Rotation paths and how fast each direction turns (degrees per step)
Each turn is a multiple of 5 degrees from 10 to 175, or 0.
Each row of a path follows its step; steps can be skipped.
Rotation 1:
step 0: [ -5.1  -5.9  -2.7  16.8  -8.8  -3.5   1.4  35.5  11.4  -1.5  -6.1 -11.0
   9.9  -6.2  19.6   0.8   6.9 -10.1  -3.8  -5.0  -4.2  19.2  -6.9   0.2
   3.3 -27.5  -4.9  15.1  -7.8  22.4  -3.1  -4.0   2.7  -7.4   9.0  25.8
  15.7   9.5  -6.0  -8.8 -17.3 -16.7 -15.2   8.5  -3.4  -0.4]
step 1: [ 13.1   8.6  12.9  15.0  20.3  -1.5  -8.8  -7.1  13.2  -9.9   1.1  -6.1
   7.5  -9.8  25.2  15.5   8.1   8.5  -1.8 -11.4  -5.4   6.3   7.6   6.3
  -0.4 -11.1   0.8   6.6  20.4  23.8  14.8   4.1  10.6  -4.0   3.1   6.7
  10.5   2.2  18.4 -18.6   9.2  14.6 -33.2 -11.8   9.2  -1.7]
step 2: [ -3.7 -19.2  27.0  -2.5   4.4  -3.1  -1.5   7.2   2.8 -11.9 -10.5   9.4
  13.1  18.9  -0.5  30.1  10.4 -14.1  10.9   6.8   7.1   0.6 -12.5 -13.8
  12.5   0.4 -11.3   7.9  24.6  -9.5  -6.1 -10.0  -1.7  11.5  10.3  14.9
   8.3  -4.1  12.3  -8.0   7.6   8.8 -14.7  -3.7  16.6  19.9]
step 3: [  3.4  11.2  -3.4 -19.0 -23.4  -8.5   7.5  -3.5   8.9  -2.3  -0.5   4.0
  10.6  -0.2  -1.7  19.9   8.0   4.4 -13.3  -4.3  18.9  11.7  34.2 -23.1
   4.7 -19.7  10.0  11.2   8.3  -3.5  -7.1  -0.8   0.7  13.2  24.6   4.9
   3.0   6.8   5.3   1.3   4.1   6.0  -6.8  11.1  -0.2  25.8]
step 4: [-11.3  -4.5   8.1  -3.8 -10.7 -27.5 -11.1  13.1  31.4  13.2 -10.1 -16.7
 -18.4  -3.3  -1.8  12.1  -8.2  -7.5  10.0 -21.6  10.5   8.1   2.7  -5.0
   5.1 -12.5   6.7  10.3   8.1   4.5 -26.7  20.7   6.7 -12.5  17.3  -2.0
   5.5 -12.6  -3.1  -1.0   2.7  -2.1  -8.8  12.6   0.5  -6.3]
step 5: [ -3.2  -3.3   1.3   8.9  21.8  -2.9 -10.2 -10.3  20.5  13.2  -5.0  26.1
 -19.0   9.8  22.6 -10.6  -9.1  -6.3  -0.7 -23.6   3.7   2.4   9.7   3.0
 -14.5   4.4  -8.6  22.2  12.6   0.5   3.3  -3.8  12.0   1.1  22.1 -17.8
   8.1   5.2   0.5   5.4   3.5  -0.8 -16.7  11.7  17.5  12.6]
step 6: [ -4.4 -14.2 -21.9 -28.3  11.7   5.9  -4.5   4.0   2.8 -15.4 -18.2  12.0
 -10.0   6.6   5.1   6.4  -1.6 -16.8  -7.8 -11.7  12.8  14.2  -7.1  -2.0
   6.8   5.8   0.9  11.7  35.6 -15.4   1.3  -5.2   8.3  12.3 -10.1   3.1
   0.4   0.3  13.6  12.9  14.4 -20.7  -6.8  -1.2  11.7  -8.4]
step 7: [ -5.9  10.3 -22.7 -13.0  -2.5  -4.6  13.7  -0.7  20.3   9.9 -18.2  -7.4
   9.5  -6.8   6.1  -4.4  14.8 -16.1  -5.5   3.3   7.2  12.9  11.5  -3.4
  -1.7  -7.9   1.2  -0.7  -6.8 -16.7 -14.9 -21.2  23.0  10.1  -2.3   7.1
  14.1   3.7  -4.7  21.3 -22.6 -13.7 -20.3 -13.5   6.2  12.4]
step 8: [ -1.6   6.6   0.4  10.5 -10.3   5.8 -15.2  24.8  17.8  22.3  -6.4 -18.6
   2.6  -1.9   3.7   6.2  -4.5 -11.6 -12.8  -4.6  -4.3  11.4  10.8  23.2
   9.2 -19.0   8.2  22.7  15.5  13.9  13.2  -6.0   8.6 -22.5 -13.5   6.5
   7.3  -7.0   3.4   4.9 -14.3 -19.3 -11.1  -6.7   3.3   3.9]
step 9: [ 20.1 -16.9   1.5   6.9  31.0   1.0 -11.6   5.5   3.9  -6.1   1.7  -5.5
  24.2   2.8  11.4  -6.7  -9.3  -7.4  -0.5 -14.6 -12.4  25.0 -13.8   1.9
  -9.0 -23.9  -5.6   0.6   5.3  11.7   5.9 -17.6   1.5  -9.4  13.8   6.4
   7.0  -0.6   8.9  -8.7  -1.9   1.3 -26.5  -4.5  20.0   9.1]
step 10: [ -5.3 -16.2   9.1  -0.4  -4.6   5.6  -1.1   4.4   4.8 -15.6 -18.8  -1.0
  11.1   6.0   5.6  27.2  13.4   4.9   3.5  -3.7  12.2  11.4   1.2  -8.0
   0.3  -1.2  -5.1   7.3   0.6  15.0  20.1 -14.0  16.9  20.2  -4.7  33.5
   5.4  15.2  23.2 -12.8  15.3  -8.3 -14.0  -0.6   4.2   7.2]
Directions:
[ 9.9 -3.1 -4.2 -7.7 -0.1  4.0 -0.9  2.7 -5.4 -7.2 -6.1  0.6  1.6  6.5
  1.9 -0.6  1.5  4.6  4.8 -1.7  2.3 -2.1  4.0  4.2  1.3  1.6 -2.4  0.7
 -2.5  3.4 -5.0 -1.4  0.3 -0.4 -0.1  1.4  1.3 -4.2 -1.9  0.6  1.6 -1.3
  5.3  2.0  5.5  6.0]
100
[  1.8   2.3  -5.7   2.2   2.1  -1.1  -2.1   4.4  -6.0   7.9  -6.9   2.6
  -1.0   0.4  -2.4  -6.2   0.2  -1.2  -2.8   0.9   6.4   4.1   2.7  -0.4
   1.0   3.2  -4.4   0.4   1.6  -2.6  -3.1  -4.6   3.3  -1.4   0.2  -7.5
   5.9   1.1   2.7   1.3   0.6  -1.1   2.1  -2.7  -0.8 -10.1]
40
[-2.0  2.9  8.4 -3.1  3.4 -0.2 -1.6  1.5 -3.5  4.0  0.7  2.2 -2.7 -8.1
  7.7  6.5  0.7  2.0  0.7 -0.5  3.5  0.4 -0.3  6.8  3.7 -0.9  3.7 -1.9
 -1.3  4.9 -1.8 -0.3  7.0 -2.6  2.7 -3.8 -2.1 -2.8 -7.6 -0.4 -5.6 -0.6
  3.2 -3.7  2.3 -1.8]
100
[ 2.0  3.2  4.1  6.3 -1.8  2.9  5.7  0.5 -4.2 -3.8  0.2 -4.0  1.2  6.4
  4.1  7.5  7.2 -0.4  4.0 -0.1  1.1  0.1  1.7 -4.3  2.4 -6.7 -5.2 -1.6
  0.9  3.1  0.0 -2.3 -3.1 -0.6  0.9 -4.2 -0.1  2.9 -1.8 -3.3  0.7  5.2
 -1.8  5.6 -1.5 -8.3]
35
[ 2.3 -5.1 -1.1  3.3  5.0  6.4 -1.3 -6.2  3.8 -0.1 -4.0 -0.2  0.8  2.0
 -0.6 -1.0 -4.6  3.6  3.3  3.2 -2.8 -1.3 -5.6  2.5 -0.3  0.1  4.5  6.3
  7.6  1.4  3.0 -2.2  3.6 -1.5  5.5 -1.4  2.5 -3.4  1.8 -0.4 -6.0  8.8
  4.1  2.9 -3.4 -3.1]
95
Rotation 2:
step 0: [  1.6  29.7   3.6  21.6  19.0  13.4  -4.8  10.9  -3.3 -11.8  -0.2  14.1
  -8.9 -13.4  -6.6  -7.3  -3.2   9.8  -6.1   2.4  -9.8 -19.3  10.6  -2.8
  23.8   2.0  -4.8   7.2   8.2  11.6  -2.8   0.1  -8.9  13.1 -10.3   5.2
  11.9  -5.0 -11.9 -25.3  12.2   3.5  14.7   1.1   3.2  13.8]
step 1: [ -4.2  -3.8  13.8   1.1   6.7  10.9   0.6   2.6  14.7   2.0   5.6   0.3
  17.1 -21.2 -12.8 -11.1  -0.4 -12.2  -7.0   7.0  -6.7  -5.8  -1.6  -6.4
  33.1   0.9  27.8 -10.5 -16.4   5.7  -2.1  -7.6  23.8 -10.2  -1.8   6.7
  -8.7   5.0  -0.5   9.7  -4.5 -15.9 -22.8 -11.2  -8.5  -0.3]
step 2: [ -3.7  15.4 -11.3  -9.1  -7.2  -5.6  -7.1  13.9 -19.2  -1.9   3.5 -13.3
  -2.8 -12.3  11.1 -15.5 -13.1   3.3 -11.5  -2.6  13.0   1.9  -7.2  18.7
  18.4   4.2   1.3 -13.6  -7.2  10.4  -9.7  -1.8  13.5  29.0 -12.9   5.7
  -1.4   1.4  14.4  -7.1   2.2  25.5  11.1 -10.9  -9.8  12.6]
step 3: [  7.3  16.2 -15.8  -2.3   2.6  -7.3  18.6   2.1   0.3  -2.0   5.9 -22.6
 -16.4 -31.3 -23.5   4.9  -5.9   0.8   7.6   5.6  -2.6  -6.0   8.8  -8.7
  12.6 -15.5  13.7  -3.8  -7.7   4.7  19.0 -14.2  -1.9 -12.8  -4.3  12.2
  -0.5  -0.2  -6.2   5.9  18.7 -10.3   7.6  11.1   9.6   7.9]
step 4: [ -3.6  20.1  -7.3  32.5   0.8   1.9   5.9 -12.4  -2.3  14.5  12.2   8.8
   7.8   3.6  -5.6  -5.4  -9.7 -19.6 -19.2  -8.9  -8.0   2.4  10.4  -1.4
  19.5   3.7   0.1  -4.1  -2.8  13.3   8.8 -14.6  12.2  27.6 -17.1  -2.8
  -1.8 -16.9  -5.3 -12.7  -6.2  -0.2  -1.4  -9.4   3.6 -11.2]
step 5: [ 15.1  -3.2  10.9  -2.6  -2.0  11.1   7.2  17.2  -9.2  -2.2   4.6 -17.0
 -13.4   4.5  -6.6   5.8  -2.0  -5.0 -14.5  17.9  -3.1   8.4 -10.3  22.1
  16.4  -9.0  12.0  -2.7   1.5   7.4   3.6 -18.2  33.9 -14.8  -6.2  -2.0
   7.8  20.2  -6.1 -11.1   1.5  -9.3  -3.5  -7.4  -6.7  13.2]
step 6: [  9.7   2.2 -10.6   8.8  14.4 -14.1  -7.9 -23.9  -2.2  -7.4 -10.1   3.6
 -12.4  -6.3   5.5   1.9 -26.1  -7.0 -21.1  -2.0  -4.9   1.8  -6.8   0.6
  16.2  -7.9   6.0 -15.9 -20.4  13.9  -6.1   1.4  -5.0  -0.4 -14.9  -7.3
   5.2 -10.3  10.9   6.9  18.5  18.3  14.2   5.6   5.8  21.2]
step 7: [  8.0   8.2  -7.0   3.0  -3.8  12.4  21.7  -3.1   7.6   0.5   4.4  -3.2
 -10.2 -14.8 -15.8 -12.0   9.9  14.5  -6.0   0.5 -19.4  14.9  -4.8 -18.0
  21.6   0.9  17.5   1.3  11.4  21.3  -5.1  -5.6   6.6  -3.9  -9.5   1.8
   2.0  10.4 -25.6  -3.3   2.9   5.6  20.2  -4.0  -2.6 -22.1]
step 8: [ -4.2  10.7   8.1   2.1  17.7   4.2  16.1   9.6   4.6   9.6   7.3  -5.0
  25.0  -1.8  14.7  -6.9 -11.6 -11.2 -16.8 -16.0  -7.2  -1.0   3.3  15.9
  28.8 -16.6 -17.4 -23.1  -8.4   4.6  -5.6  -4.4   9.6  -2.3   0.8  -1.9
  18.1 -10.5   2.2  -4.4   2.9 -14.1  11.0   0.4  -7.9   3.8]
step 9: [  0.5   5.7  -4.5 -16.1   5.3   9.6   1.1   1.6   7.4 -20.2  -4.4 -14.1
 -23.2  -7.4  -9.8   8.8  15.8  -5.8 -11.2   0.9  -8.4  -8.9 -12.7  11.6
  13.1  -6.2  13.8 -22.2 -12.1  -1.5  13.0  -1.2  -0.1  11.4 -34.1  -4.8
  -3.3  18.6  -5.5   0.4 -11.5   9.7  -2.2  -0.3 -17.4   5.1]
step 10: [ 21.8  -5.6 -23.8   2.2  -1.6 -16.5   0.2 -14.0  -8.6   3.3  27.6  -8.7
   0.1 -19.9   8.3 -22.4 -15.9  -2.9 -14.6 -27.8  -2.2   1.1  -1.3  -0.3
   2.9 -16.4   9.9   2.9 -13.1  18.2  10.1   6.0  12.0  -4.8  -1.9  -0.3
   4.7  -3.5   0.0   8.4  -7.3  -0.4   7.2  10.1   2.6  -8.0]
Directions:
[ 1.5  2.3  2.4 -5.3 -1.7 -1.6  3.3  4.9  1.1 -2.3 -6.2  2.1 -5.5  1.4
  3.4 -1.0 -2.7  1.2 -0.8  7.3  5.0 -4.0  1.0  6.3 -0.9 -1.6 -6.5 -6.9
  4.3 -3.1  3.1 -3.7 -3.5 -2.6 -3.4  5.1  4.5 -3.0  1.2  2.3  0.7 -1.2
  4.2  2.8  0.3  8.0]
120
[-2.8  3.3  1.3 -5.5  0.1 -5.8  0.5 -5.7  1.0 -2.4  2.6  4.3  3.4  0.6
 -2.9  6.2  2.5 -3.1 -2.4 -1.0 -2.7  3.8  5.4 -0.5 -2.9  7.7 -4.9 -1.1
  1.2 10.0 -3.7 -1.5 -1.2  6.1 -4.1  1.7  3.4  1.2  7.3 -1.3 -1.8  0.3
 -0.1 -1.3 -2.4  4.7]
160
[ 5.0 -2.8  5.2 -3.4 -4.6  9.0  1.9 -6.9  0.5  4.7 -0.8 -2.8 -2.1 -6.7
 -0.3  4.4  5.3  3.2  6.4  4.0 -2.6  4.5  2.3  0.3 -0.3 -3.1  2.5 -0.8
 -1.6  2.2  1.1 -3.2  0.6 -1.4  0.3  6.0 -0.1  6.5  0.6  4.7 -1.3 -6.9
 -2.5  2.1 -1.0  1.3]
170
[-5.8 -1.5  4.2 -3.0  2.3 -5.5 -2.1  3.7 -1.9 -1.5 -1.9 -3.3 -1.8 -2.2
 -5.6 -1.9  9.7 -7.8 -1.8  4.7  3.8  4.6  2.5 -3.1  2.4  2.6  1.0 -3.7
  4.8  2.2  3.3 -0.8  1.3 -5.9  1.5 -4.6 -2.1  4.3 -5.4  3.1  0.7  1.9
 -0.7  6.1  1.7 -2.8]
175
[-2.6 -1.9  5.8 -3.3  5.3 -0.1  4.8  0.1  3.1  1.9 -6.5  6.6  3.6 -3.6
  3.7 -4.1  4.8  8.6 -1.8  1.2 -2.6 -0.6 -1.9 -3.8  6.1  1.8  2.6 -2.7
 -0.6 -0.5 -8.9  6.7  0.4 -2.4  1.0  1.2  0.6  2.0  1.1 -2.3  6.4  3.9
  1.6 -1.6 -1.5  1.3]
55
[-2.3  1.5  1.4 -0.4  5.6  2.7 -1.1  2.7 -3.8 -3.5  0.8 -6.7  1.3 -1.4
  0.0  9.2  0.0 -3.0  5.5 -3.8 -3.0 -1.7 -0.8  1.2  3.2 -3.0 -5.5  1.9
 -3.6 -1.6 -0.6  0.8 -3.4 -1.8  6.3 -2.0  4.8  4.6  1.0 -5.9  7.2  1.4
  1.0  2.5  5.9  8.0]
130
